Named moves, each a turn or a mirror, and the order they were made in; the first pair answered:
Z:
[-11.5  23.8  36.4 -19.0  13.7   9.2 -16.5  14.3   2.9  -3.3  14.8 -25.1
 -40.3  -0.3   7.0]  ->  [-19.4  20.4  28.4 -20.1  11.0   8.7 -18.3   9.8   2.1   1.5  15.4 -27.7
 -44.5  -4.3   1.7]
[ 10.0  10.9   5.8 -19.5   5.6  -1.5  10.0   8.7  11.3 -10.1  -3.1  -9.9
 -21.0  20.0   8.6]  ->  [ -4.2   2.5  -6.6 -22.3   1.2 -10.1   4.6   2.2   4.7   0.5  -0.3 -15.0
 -25.9  13.7  -4.6]
[-23.5 -37.6  21.7  -1.2  -7.4   9.9  -1.2  20.3  -5.6   0.1  35.3  10.6
  -5.1  -5.9  -5.5]  ->  [-23.1 -31.7  25.6   0.4  -2.5  15.0   2.3  26.2  -3.5  -2.9  37.5  13.1
  -1.1  -1.8   0.4]
S:
[ 10.5 -13.3  -7.7  17.5 -11.2  -6.0  41.8 -12.5  -3.8   4.7 -22.3  22.9
  30.8   3.3  -7.7]  ->  [ 13.6 -14.3  -2.4  24.0 -10.5  -7.8  41.0  -9.1  -0.5   7.5 -24.4  25.0
  31.5   5.0  -8.7]
[-17.0 -15.7 -17.8  31.3   7.6  -3.0  -5.4  -4.2   0.7   6.8  15.3   8.1
  31.2 -59.1  -0.9]  ->  [ -5.9 -12.0 -29.2  25.3  14.9  -4.2   1.4 -19.1  -1.9   1.4  13.5   6.4
  29.9 -63.9   5.5]
[ -6.7  -1.5  -1.4 -31.7  -3.3   3.2   0.3  -1.8   9.6   4.1   0.0  -9.8
 -25.2  26.7   6.8]  ->  [-14.5  -3.3   7.1 -22.1  -5.0   6.5  -5.6   9.1   8.9   7.6  -3.3  -4.3
 -22.4  33.2  -1.6]
[ 22.5  -0.1 -11.9 -10.6  -2.5  -0.4  27.0   6.2   7.5 -10.0 -11.6   4.0
  22.2   3.9  11.6]  ->  [ 13.2  -3.1   0.2   1.5  -6.6   4.6  14.5  25.2   8.3   0.7 -12.3   8.0
  28.1   6.2   0.5]
J:
[ -5.1 -14.6 -29.8  27.1  10.0  11.9   0.8  -8.0  10.6 -13.6   1.7  -3.0
  60.6 -67.2  -7.9]  ->  [  2.1 -31.7 -37.6  26.9 -21.7  -0.2  20.3 -10.5   9.6  -2.5 -22.3  15.1
  68.9 -20.6  -9.6]
[  6.1  23.6 -19.0  11.5  35.1  31.5  14.0 -53.2 -11.5 -15.2  -1.2   0.1
  19.9  -1.9  25.1]  ->  [  8.2  14.4 -23.0  15.0  13.8  21.5  20.8 -55.0 -10.7  -9.6 -20.0  13.9
  27.6  25.5  27.0]
[ -7.8   3.9   6.5  30.8  17.2   5.3   0.2  15.5  13.8 -12.7  -0.2  -0.3
  17.1 -33.6  -1.1]  ->  [ -3.4  -6.0   0.3  24.1 -12.1  -3.6  10.7  12.0  15.1  -5.2 -31.0  17.2
  24.3   8.8  -6.1]
L:
[  0.8   7.3  28.1 -14.0 -21.0  -9.6 -22.3   7.4   7.3  -5.2  -4.3  22.4
 -62.7  23.4 -12.2]  ->  [ -0.7 -27.4 -16.1  26.2 -39.4 -15.6 -15.7  -0.1  11.2   6.1 -20.8  43.0
  13.2 -10.4 -31.5]
[ -3.7  12.7 -13.0 -21.0  29.8  -0.4  -7.4 -29.7 -10.0 -11.2  26.5 -39.4
 -30.8 -31.2   6.9]  ->  [ -9.4 -17.7 -39.4 -23.4  -1.5 -17.2  -1.8 -48.2 -18.6   4.4   3.0 -32.6
 -21.9 -11.0 -12.4]
[ -8.0  -4.7 -18.3 -14.5  -9.4  -0.3   7.7 -21.5   1.4  12.3   3.9  -2.3
  -9.5  -6.5  14.1]  ->  [ -5.6  -3.3 -19.0  -0.7  -3.0   1.2   5.7 -19.4   9.3   8.3   5.5  -0.4
   3.2 -23.1  17.6]
[  9.2   5.8  -9.0 -21.0 -23.1 -23.9  -3.6 -11.3   3.7  -0.8 -32.5   1.1
   3.8  58.7  -0.3]  ->  [ 20.0   5.4 -11.0  17.7   7.4  -8.5  -4.4   4.2  14.3 -15.6 -11.8  10.5
  65.4  -8.4   1.0]
Then:
(2 to 3 moves a pair)
[-23.3 -10.2  -1.3   6.0 -20.2  -1.8 -17.8   0.1   2.4  25.9  -0.9 -13.9
 -14.2   5.3 -19.5]  ->  [ -6.2   9.5  24.9  -1.2 -11.1   6.7  -9.9  15.5   8.2  12.2   0.6  -5.9
 -26.4  25.5   3.8] => L Z L
[-11.5   4.4  29.9  15.5 -24.9   8.1 -11.8  44.1  -3.7  15.4 -17.1   8.9
   8.9  32.7  -4.2]  ->  [-12.3   9.9  39.3  19.8 -14.6  10.3 -16.0  46.8   2.7  12.9  -9.8  11.1
  11.3  23.1   2.3] => L L
[-17.0 -26.9  23.6  18.0 -29.3 -22.0  -7.5  24.1   0.0  27.7 -23.9  32.2
  14.6  32.1 -25.4]  ->  [-30.8 -36.1  -3.4  21.6 -17.3 -24.1 -26.1   6.7  -6.2  30.3  -5.3  13.1
  17.2 -20.8 -41.8] => J L L
[ -4.1 -23.2  -1.7  30.4 -11.3   2.2 -19.4   8.6  -2.6  -2.1  -3.0 -13.5
  37.1 -47.5 -31.0]  ->  [-19.9  -0.2  22.9   1.2   4.8  11.0 -35.5  11.7 -14.3  -5.2  15.4 -36.6
 -24.3 -37.7 -24.4] => J L Z
[ -4.3  45.5   1.6 -21.4  30.8  27.4   9.0  16.9  -1.6   4.1  -8.5  -6.3
 -51.7  -2.5   3.1]  ->  [  9.8  44.3   5.7   9.8  38.8  35.0  18.5  32.1  10.9  -6.2  -9.9  14.9
  -2.3 -19.0  12.3] => J L L
[-31.8   9.0  17.8  31.0  18.9  30.3 -35.5  35.7   7.7  13.4  -0.6 -14.4
  30.2 -31.8   2.2]  ->  [ -9.6   3.1  18.5  30.7 -10.1  21.5  -7.5  41.0  14.1  10.0 -35.6  14.9
  48.5  24.3  16.3] => L L Z
[  6.8  -1.4 -56.0  -7.2  -3.3 -28.4   9.0 -39.5 -19.8   9.5 -18.1 -30.7
 -17.5 -13.0  -5.9]  ->  [ 13.3  30.9 -23.1   3.0  39.3  -6.5  -0.4 -20.6  -5.8 -13.7  12.1 -32.6
  -9.9 -46.6   9.3] => S L S
[ 10.6  -0.2  32.7  17.1 -20.1   7.3  24.7   3.5  -5.6 -10.5 -17.4  42.1
  57.9  12.0  13.7]  ->  [ 23.0  17.2  26.7   5.5  21.8  14.9  24.3 -18.8  -5.0 -30.0  17.6  21.4
  42.7 -30.0  33.4] => S J
[ 28.7   8.6   1.8  -9.9   6.1 -17.1  12.7   8.9   6.3 -27.0 -31.2  12.3
  -8.0  26.3  24.8]  ->  [ 12.7  11.6  11.0  19.5  28.5  -3.8 -16.1  28.7  10.6 -26.2  -4.9   1.0
  13.1 -34.2  10.0] => L S J
[  0.9  22.2  13.1 -16.9  44.3   8.4  -3.8  -2.2  -1.0 -26.8  34.4 -21.9
 -56.4 -31.6  35.6]  ->  [-44.4 -30.7  -4.8  -7.0 -38.3 -21.4 -15.8  17.3 -12.7  27.8 -22.2  -9.2
 -48.2  33.4 -25.6] => S L
[ 14.8  17.6   3.9 -11.8  15.2   4.6  12.5 -12.7   1.3 -17.7   4.1  -8.0
 -17.8   0.5  22.5]  ->  [-12.1   0.6  12.7  25.1  -7.6   5.7  -3.7  22.3   6.6   0.1 -12.3   6.0
  24.6  -3.7  -8.8] => S L L
[-36.0   4.9   1.3  -9.7  -8.4  -1.9 -30.1   4.3 -10.6  10.2   6.9 -29.1
 -40.7  -5.9 -21.3]  ->  [-23.3  20.8  26.2   1.9  16.2   9.5 -29.9  22.7   2.9  -6.2  21.2 -16.8
 -22.4 -22.0  -5.5] => J L L
[ 19.8  15.7  22.8  -4.2   6.4   5.1   9.4   5.1  11.7  -7.8  -9.0   5.7
 -24.6  29.1  16.9]  ->  [ 24.9 -12.1 -12.4   4.1 -15.0  -4.2  19.6 -16.0   3.3  -0.2 -24.4   9.6
   6.6  23.8   3.4] => S L S
[-51.0  -4.4  11.6  -1.2  -1.6   6.3 -42.2   8.2 -21.4  31.1  14.1 -33.8
 -65.7  -9.6 -12.1]  ->  [-16.1  17.8  37.7  43.3  34.3  29.8 -28.2  42.6   6.4  -1.2  24.6  -1.4
   3.8 -50.6  22.9] => L L Z
[  9.9 -21.1  -4.1  37.3 -40.8  -1.4  30.4  36.5  -1.9   6.8 -35.6  41.7
  51.5  12.1   0.1]  ->  [ 51.5  28.2   7.7   1.4  29.7  16.3  41.9   4.6   5.0 -38.4   7.3  23.7
   9.9 -15.6  55.5] => S L
[-15.7 -21.2 -14.9   8.4 -18.5 -11.8  -5.5  -6.8   4.4  17.9 -24.2   9.4
   9.4  20.1 -20.9]  ->  [ -2.7   1.1 -25.2  -1.0  27.9  -1.7  -9.6 -27.7   5.0  -3.3  12.8 -14.8
  -5.9 -27.0  -5.9] => S J
[-34.5  -0.7  41.5   4.3  -6.2  -1.2 -26.8  28.7  -6.5  10.3   7.2 -17.9
 -37.1  -1.2 -23.1]  ->  [-27.7 -27.8  14.4  12.6 -39.8 -15.4  -8.6  16.8  -9.5  22.8 -24.2   2.1
  -7.1  29.0 -31.0] => Z L
[ 17.8 -26.6 -21.8  -4.5 -28.0  -1.8   8.4 -16.8   6.0 -16.4   1.8   4.8
  -4.2  33.0  -8.6]  ->  [ 10.4 -12.8   5.5  29.3  -3.5  18.0 -10.1  15.2  15.8 -25.9  25.3  10.1
  27.6 -10.0  -5.9] => S L
[ -3.8 -23.4 -54.3  13.4 -16.8 -14.7  30.7 -36.7   2.5  10.3  23.8  15.3
   7.4 -10.0  -9.2]  ->  [ -2.9  13.8 -15.3  -0.1  20.7   4.0  14.1 -22.8   6.1  -6.1  61.4  -7.0
 -37.1 -28.1   8.8] => J L
[ 36.6  15.5   3.9  -8.2 -16.8  -1.6  16.5   8.9  -2.7  -4.5  -9.3  -1.2
   9.1  32.4  14.4]  ->  [ 11.3   6.8  -1.8 -22.2 -24.3  -5.8  -1.4   6.7 -13.3   9.0  -7.0 -16.7
 -16.2  37.8  -5.9] => S J L
[  0.7   4.8  11.2  15.2 -25.3   0.2   5.7   4.2   7.6 -16.4 -28.9  27.2
  10.4  24.9  -7.4]  ->  [-23.5  -5.2   1.0  -1.9 -30.6  -6.0 -12.2 -10.3  -6.4  -2.4 -17.7  -0.5
 -26.2  14.6 -26.9] => L L Z
[ 13.0  14.2   7.7  18.9  39.6  16.9  -7.5   7.0  10.8  -6.9  23.3   4.7
  27.1 -52.3   4.4]  ->  [ 32.6  -5.6  -3.9  14.4  -2.6   0.3  24.2   1.0  14.5  -1.1 -21.6  39.8
  47.8  14.9  14.1] => L L Z
[-16.1  -2.4 -11.2  33.5   2.3   7.4 -27.0   5.6  18.9  -1.3   0.6  -3.2
  11.0 -19.4 -11.6]  ->  [ 10.3  -5.1 -34.4  14.8  -4.1  -6.0   1.7 -33.3  12.4 -10.6  -9.6   0.6
   4.6   1.7   5.7] => J S
[-37.5 -38.6 -34.0   0.6 -25.5 -18.3 -11.2   1.1  -6.7  37.6 -13.5 -21.9
   9.8  -3.0 -55.7]  ->  [ 30.5 -21.3 -48.8 -23.5  -8.7 -19.6  43.9 -42.0   1.5   3.2 -22.3   2.5
  20.4  31.3  -0.1] => L J S
[12.1  5.7  8.1  8.7 10.0 22.7 -5.0 24.7 15.8 -5.1  0.6 15.4 25.3 -3.6
  9.9]  ->  [11.2 11.9 17.5 -8.9 -0.7 12.7  1.1 21.7 10.3 -2.8 -8.0 13.1 -4.2 29.4
 16.3] => J L
[-18.2  10.3 -16.8 -14.4  21.8   1.3 -18.0 -23.5  -9.8  -0.4  28.6 -35.6
 -39.7 -47.9 -10.1]  ->  [-15.4 -10.5 -39.8   0.7  11.6  -4.8 -15.5 -26.3 -11.2   6.0  20.6 -27.8
  -9.5 -58.6 -20.8] => L L
[-31.8  -7.9  45.1  13.9 -42.9   2.8  -9.5  64.6   6.1   9.1 -25.7  37.8
  -5.0  75.8 -16.0]  ->  [-48.7   7.1  52.4  38.6  12.3  24.3 -40.4  78.8  10.7  -4.4  27.3  10.4
  13.9 -28.8 -22.3] => L Z L
[-16.8  11.2  16.8   5.5   3.4   1.2 -26.3  25.8  -3.7  12.7  37.8  -9.6
 -17.6 -26.1 -12.9]  ->  [ 19.9   0.6 -28.2 -24.7 -17.8 -17.9  14.9 -27.3  -7.1   4.2   4.2   8.9
 -20.4  26.8   7.2] => J S
